In the rows, zero is written as 128.
Each named move below is a turn or a mirror, shown by a few rows before and after it. Which moves, in which order, take the first row of each later pair to the second? The first pair is answered.
j649 (before -> after):
[133 136 137 148 151 170 140 125 114 145 152 151 123 114]  ->  [170 134 133 131 155 123 141 113 138 116 161 141 114 133]
[123  94 133 109 162 129 114 138 136 112 108  77 120 173]  ->  [ 91  96 134 118 157 160 114 143 115 127  98  82 129 167]
[100 134 132 125 137 130 166 134 115 146 149 156 132 140]  ->  [130 131 128 116 139 100 166 125 130 134 157 148 128 154]
[115  93 136 123 106 124 166 143  96 114 110 132 121 137]  ->  [131  93 134 121 107 109 167 135 105 103 113 126 122 138]
j998 (before -> after):
[117 133 172 156 165 162 125  94 115 173 140 156 129 143]  ->  [ 73 140  84  98 106 117 117 149 153 103 143 113 144 106]
[106 156 137  95 125 117  95 147 147 110 146  92 118 112]  ->  [142 153 182 120 153 128  99 109 133 142 148 108 105 132]
[169 154 120 143 116  81 124 124 119 134 134 131 137 113]  ->  [122 146 133 161 122 143 125 137  88 160 110 134 148 112]
j488 (before -> after):
[153 181  98 122 129 127 124 115 164 151 166 150 165 120]  ->  [117 168 120 145  98 162 149 135 127 161 142 171 148 103]
[141 132 107 116 107 103 112 122 140 125 127 113 123  97]  ->  [131 137 130 139 133 136  94 119 126 158 125 123 129 102]
[149 109 160 152 147 147 122 103  87 126 112 132  98 177]  ->  [156 102 142 138 119 126 143 114  93  91 111 129  85 176]
Then:
(2 to 3 moves a pair)
[118 125  88  96 122  84 117 133 149  97 140  83 146 170]  ->  [113 142  94 106 120  87  88 123 166 118 156  78 152 149] => j488 j998
[144 127 108  79 151 110 127 141 163  98 106  91 125 146]  ->  [172 120 142 104 175 118 131 116 147 125 107 105 118 161] => j998 j998 j998
[184 157 121 155 175 198 167 118 145 196 112 170 121 147]  ->  [140 154  31  88 117 138 158 179 192 107 113 122 135 113] => j998 j649
[179  99 159 131 107 102 152 131 102 107 134 141  86 140]  ->  [171 116 165 133 168 119  99 111 121 143 138 101 116 163] => j998 j649 j488
[160 164 143 131 104  83  74 112 155 121 175 139 119  81]  ->  [130 133 127 124  56  99 134 151 124  78 144 152  99  82] => j998 j488
[ 89 199  55 120 154 176  79 137 191 165 186 150 195  61]  ->  [139 179 122 174 115 181 148 107 141 190 189 238 141  49] => j488 j998 j649
[ 97 194  62 133 173 157 145 125 141  95 146 134 202 142]  ->  [132 192 131 183 175 174 150  93 108 148 157 186 169 125] => j488 j998 j488
[174  71 197 163 116 172 179 113 103 126 106 186  62 121]  ->  [204  71 147 115  91  88 174 124 144  64 124 159  52 118] => j649 j998 j998
[111 132 145  99 125 166 155 141 111 162 111 149  97 113]  ->  [140 123 150  94 118 132 162 132 116 146 116 148  79 124] => j649 j488 j488
[ 98 115 183 132 176 156  75 114 121 173 122 103 123 126]  ->  [ 76 103 189 138 143 171 100 128 104 166 109 120 112 112] => j488 j488 j488
[122 116 141 148  68 137 126 150 122 104 122 155 111 139]  ->  [157 135 142 142 143 123  97 120 151 117 128 123 134 187] => j488 j998 j649
[126 123 185 156 139 132  89 137 127 174 149 135 112  91]  ->  [162 135 156 128 150  81  77 132 159 140 165 108 116 106] => j488 j488
[174 153 129 110 128 138 140  95 131 121 122 126 163 155]  ->  [135 150 109 103 127 159 132 114 128 115 110 111 181 145] => j998 j488 j488
[178 141 118 119 192  94 145 108 164 100 123  87 144 185]  ->  [138 157  74 100 140  84 145 141 183  73 131  84 157 133] => j649 j998
[148  91 185 132 169 126 114 118 105 117 100  96  92 159]  ->  [126  81 183 135 139 145 129 130  84 106  96 104  82 141] => j488 j649
[173 155 142 136 160 122 130  99 137 140 131 121 131 151]  ->  [119 140  91 101 122 123 137 148 139  94 119  99 138 142] => j998 j488 j649
[158 148 154 151 145 103  73  85 142 166 154 131 126  91]  ->  [126 149 103 117 117  87  71 115 162 127 148 107 139  77] => j649 j998 j649
[107 101 141 120  97 120 110 154 111 102 124 128  99  87]  ->  [104 101 157 136 108 146 114 145  98 125 121 135  97  91] => j998 j998
[ 75 131  92 143  98 174 191 130 101 119 106 145 147 112]  ->  [112 131 134 162 130 177 197  97  93 145 105 167 136 135] => j998 j998
[155 158 177 157 100 129 108  97 132 201 159 176 115  86]  ->  [173 161 150 132  88  88 111 101 153 168 174 162 113  79] => j998 j998
[153 122 123 113 129  91 125 114 149 121 140 127 117 128]  ->  [ 99 123 100 116  98 129 136 143 131 126 128 135 129 104] => j649 j488 j649
[ 91  94 138 135  86 147 135 159  88 103  96 124 112 153]  ->  [118  97 162 153 107 155 139 138  80 120  95 135 108 162] => j998 j998
[145 106 134 109  92  65  76 140 145 112 140 118  97  95]  ->  [123 119 114 102  96  73  75 156 156 109 136 108 117  93] => j649 j488
[129 176 169 148 144 150 100 101 150 170 150 139 142  76]  ->  [172 172 167 134 126 106 120  96 160 144 159 151 118  80] => j998 j488 j998
[132 122 162 136 165 103  88 115 134 182 112 108 123 114]  ->  [105 103 167 144 113 120 121 142 104 167 105 133 102  87] => j998 j998 j488
[ 98 125 115 162 112 206 177 134  92 154 109 172 145 136]  ->  [168 130 144 170 141 172 175  95  97 160 128 185 121 157] => j998 j998
[ 84 142 147 171 109 185 103 153  96 146 109 152 133 100]  ->  [122 128  97 104  93  92  98 173 144  65 128  97 125 117] => j649 j998 j998
[136  89 175 155 139 162 127 120  96 143 112 114 120 149]  ->  [122  98 117 103 138 124 109 143 135  96 113  68 143 152] => j649 j998 j488
[149 164  85 109 153 121 102 137 145 104 160  90 142 140]  ->  [ 97 166  96 131 105 164 114 158 114 128 156 129 140  84] => j488 j998 j649
[111 140 101 139  74 151 135 139 144 127 145 161 130  92]  ->  [144 156 132 157 144 166 109 101 148 171 150 157 145 125] => j488 j998
[161 112 144 139 154 128 155 114 108 137 117 129 119 159]  ->  [124 109  96 101 125 114 148 151 124  97 113 100 127 147] => j998 j649
[144 106  91  97 112 105 172 157 131  73 104 116 120 166]  ->  [190 106 130 119 143 102 175 126 122  99 111 131 108 187] => j998 j998 j998
[143  80 187 144 113 127 159 131  81 107 109 136  74 155]  ->  [102 120 161 129 196 157  86 134 115 142 111  73 140 178] => j998 j488 j998
[114 117 141 148 106 140 123 143 121 156 115 141 100  79]  ->  [155 100 126 129 102 103 157 140 129 120 113 138  85 121] => j488 j998 j488
[ 96 124 147 112 189 164  81 138 142 152 100  83 150 151]  ->  [ 70 132 127 108 164 165  83 154 141 145  99  91 154 119] => j998 j649
[158 118 146 123 172 110  96  99 143 130 131  95 131 167]  ->  [127 113 119 104 162 120  93 129 139 113 121  77 137 164] => j998 j649
[122 151 106 129 132 143  84 152 155 140 124 117 150  72]  ->  [154 131 123 133  93 118 124 149 139 120 131 152 113  53] => j998 j488 j998
[107  85 117 110 159 117 137 133 118  83 130  51 116 182]  ->  [120  72 140 128 145 122 161 129 101  90 122  76  98 185] => j998 j488 j488
[161 157 168 138 132  96  94  77 150 158 163 150 128  96]  ->  [ 92 128 173 146  77 146 131 130 100 147 126 163 113  69] => j488 j649 j998
[139 135 129 147 158 147 160 132 130 161 126 148 129 142]  ->  [110 125  98 120 111 133 176 163 129 124 123 137 125 118] => j649 j488 j998
[127 124 132 157 115 152 152 132 103 133 119 160 109 122]  ->  [154 109 121 128 126 105 146 132 126 102 127 131  98 148] => j649 j998 j649
[ 86 150 117 164 162 185 101 130 127 162 141 121 146  97]  ->  [ 88 167  88 148 133 156  99 140 145 143 155 126 144  67] => j998 j649
[140 122 118 122 138  95 146 129 142 135 133  99 126 152]  ->  [115 141 136 149 142 127 126 121 135 181 139 115 140 132] => j649 j998 j488
[ 70  81 128 131 130 171 137 174  94  66  69  96 104 188]  ->  [ 99 110 109 106 180 127  77 150 141  71  91  50 132 204] => j649 j488 j998
[139  99 156 114 146  94  88 134 170 130 121  90 106 147]  ->  [125 110 133 106 120  82  85 147 178 119 127  91 110 120] => j649 j998
[149 136 100 125 153  98  81 130 183 143 146 107 131 147]  ->  [176 107 129 132 128  79 104 120 168 130 144 122  92 147] => j488 j649
[151 161  98 116 133 126 139 112 165 147 142 142 160 119]  ->  [125 140  97 125 101 145 180 137 137 138 123 165 142 111] => j998 j488
[121 148  99 128 166 140 116 120 137 144 135 119 163 130]  ->  [145 144 133 146 159 134 119 101 135 159 140 151 140 122] => j488 j998 j488
[129 113 175 167  89 139 143 119 102 156 134 178 105  92]  ->  [150 110 127 116  71  70 137 141 140  94 142 140  96  90] => j649 j998 j998
[193 126 124 125 140 103 163 110 164 112 120 158 146 198]  ->  [101 153  90 106 144 139 106 145 189 132 121 116 200 156] => j488 j998 j488
[167 103 183 139 120 128 153 114 117 132 136 155 109 133]  ->  [130 110 179 153 121 163 155 128 110 144 125 160 121 118] => j488 j649
[114 126 162 166 111 132 116 112 138 178 135 146  74 103]  ->  [147 141 147 151 136 102  94  93 168 166 152 124  87 121] => j488 j488
[151 118 144 123 135 105 117 119 131 119 122 119 116 141]  ->  [136 112 142 118 134 113 118 129 127 114 120 108 119 145] => j998 j649
[ 69  99 110  86 107 140 112 181 117  89 100 101 106 101]  ->  [185  92 185 126 170 113 121 102 107 127 114 129  73 157] => j649 j998
[168 122 155 127 114  77  94 104 151 143 162 134 113 104]  ->  [109 105 177 148  94 142 117 126 101 160 132 156 110  93] => j488 j488 j998
[188 106 128 125 119  64 121 142 136 125 129 146 114  95]  ->  [165 128 138 135 188 109  87 128 135 173 118 124 154 125] => j998 j488 j488
[118 156  81 179 173 161 119  73 147 183 171 158 175 100]  ->  [166 125  80 173 101 107 193  79 138 124 172 201 113  94] => j488 j998
[112  93 153 122  65 168 175 143  91 138 108 156  57 111]  ->  [187 113 118  74 134  83 143 111 155  97 133  88  81 173] => j649 j998 j488
[109 152 158 163 127 147 118 107 117 171 132 156 121  89]  ->  [159 131 139 141  95  83 147 118 128 117 138 155  91 105] => j649 j488 j488
[100 152 114 136 135 210 116 114  95 170 129 131 183 129]  ->  [166 150 146 144 158 179 119  77 104 180 147 143 163 146] => j998 j998
[100  98 116 133  92 141 149 159  98 134 112 153 115 103]  ->  [139 121 137 139 180 151 115 112 112 176 116 138 140 150] => j488 j998
[114 155  96 138 119 158 151 135 128 137 138 165 156 117]  ->  [144 150 102 144 122 146 169 123 121 136 143 179 141 135] => j488 j998 j488
[136 156 149 133 169 145 109 106 121 166 149 141 140 139]  ->  [ 81 153 110 109 145 150 100 145 124 138 141 117 152 120] => j649 j998
[123 129 108 102 129 114 131 145 134 111 119 113 138 135]  ->  [103 123 122 117 111 137 138 151 115 122 113 129 134 124] => j488 j488
[144 162 146 155 132 136 141 126 117 151 136 190 147 139]  ->  [132 156  98 110 105  97 132 154 143 101 142 160 145 125] => j998 j649
[108 128  88  98 140 180 166 146 131 125  98 115 128 175]  ->  [142 135 129 120 167 191 146 110 126 167 110 133 122 175] => j998 j488
[107 161 107 126 171 145 101 134 157 162 134 109 172 139]  ->  [ 98 150 127 153 103 160 164 148 115 158 128 173 135  97] => j488 j998 j649
[154 139  98  93 163 103 147 134 139 119  98  91 123 158]  ->  [ 82 146  90 103 127 141 138 163 133 137  95 103 135 109] => j488 j998 j649
[118 110 110 129  84  95  84 176 132  67 149 111  93 132]  ->  [141 104 141 135  96  84  74 158 134  74 153 117  81 146] => j488 j488 j649
[164 117 132 134 152  99 119 112 131 112 148 125 132 130]  ->  [151 108 126 130 155 108 111 117 133 104 141 112 134 141] => j998 j649
[211 160 144 138 157  83 134  74 158 139 163 163 132 136]  ->  [134 183  76 100 139  91  86 126 187 120 163 115 175 101] => j488 j998 j488
[146 148 134 112  82 132 176 113 134 128 125 167 106 117]  ->  [169 158 121  89 137 104 137  97 167 121 131 117 132 151] => j488 j998 j649
[142  82 177 146 155 174 164 143  72 137 111 137  83 178]  ->  [143 105 174 144 201 175 129 122  99 161 120 123 114 186] => j488 j488 j649
[100 134  67 126 112 134 159 161 118  92  91 132 129 140]  ->  [ 86 130  91 152 132 169 165 156  96 124  87 143 134 151] => j998 j998
[156 139 116 105 131 103 114 122 139 139 143 120 141 142]  ->  [159 121 136 120 112 115 156 125 110 132 131 142 122 151] => j998 j488 j998
[141 151  95  77 143  84  88 129 180 111 154  91 144 112]  ->  [111  96 143 126  72 147 183 152  91 110 108 159  86 110] => j998 j488
[127  82  89 101  97 109 168 155 125  90 120 121 121 100]  ->  [194  89 143 131 157 105 168 104 117 133 125 136 110 136] => j998 j488
[106 120 101 105 125 124  88 141 146  89 140  64 146 119]  ->  [ 79 106 109 117  90 145 109 154 120  86 132  89 130 100] => j488 j488
[146 159  89 121 147 122 113 126 122 102 126 111 127 134]  ->  [112 159  90 131 132 149 126 142 106 107 112 123 128 115] => j649 j488
[196 110  84 125 187  84 107 108 155 111 128  66 179 192]  ->  [ 92  84  47 127  77 148 181 180 101  79  93 106 160 142] => j649 j488
[ 87  91 210 161  90 179 105 144 109 129 111 160 129 134]  ->  [ 87  83 202 148 107 176 100 151 106 114 104 134 132 156] => j649 j998
[125 106 140 134  98 113 104 128 111 153 152 135 115  98]  ->  [154 107 147 125 128  97 103 109 117 149 153 121 118 125] => j488 j998 j649
[ 88 122 102 116 109 108  77 150 148 115 137 103 112  80]  ->  [153 125 128 126 130  71  77 117 156 121 155 112  99  96] => j998 j998 j998
[138 126 165 164 131 121  86 106 132 192 155 141 111  69]  ->  [117  97 153 155  75 119 124 147 113 154 138 148  92  50] => j649 j488 j998
[ 91 143  93 148 165 172 111 173 135 139 105 152 147 112]  ->  [118 144  63 128 125 124 136 179 153 104 117 168 130  95] => j998 j649 j488
[103  79 149 127  88 136 148 169  88  92 103 111  88 129]  ->  [153  76 176 135 116 120 151 136  96 103 108 116  69 154] => j649 j998
[193  93 142 104 124  99 147 108 151 120  98 115 121 180]  ->  [173 102 177 142 130 151 155  98 126 168  94 156 124 165] => j649 j998 j998
[ 92 100 168 150 100 142 138 142  99 133 117 119 100 114]  ->  [121 109 173 162 149 143 128 116 104 150 113 108 112 161] => j488 j998
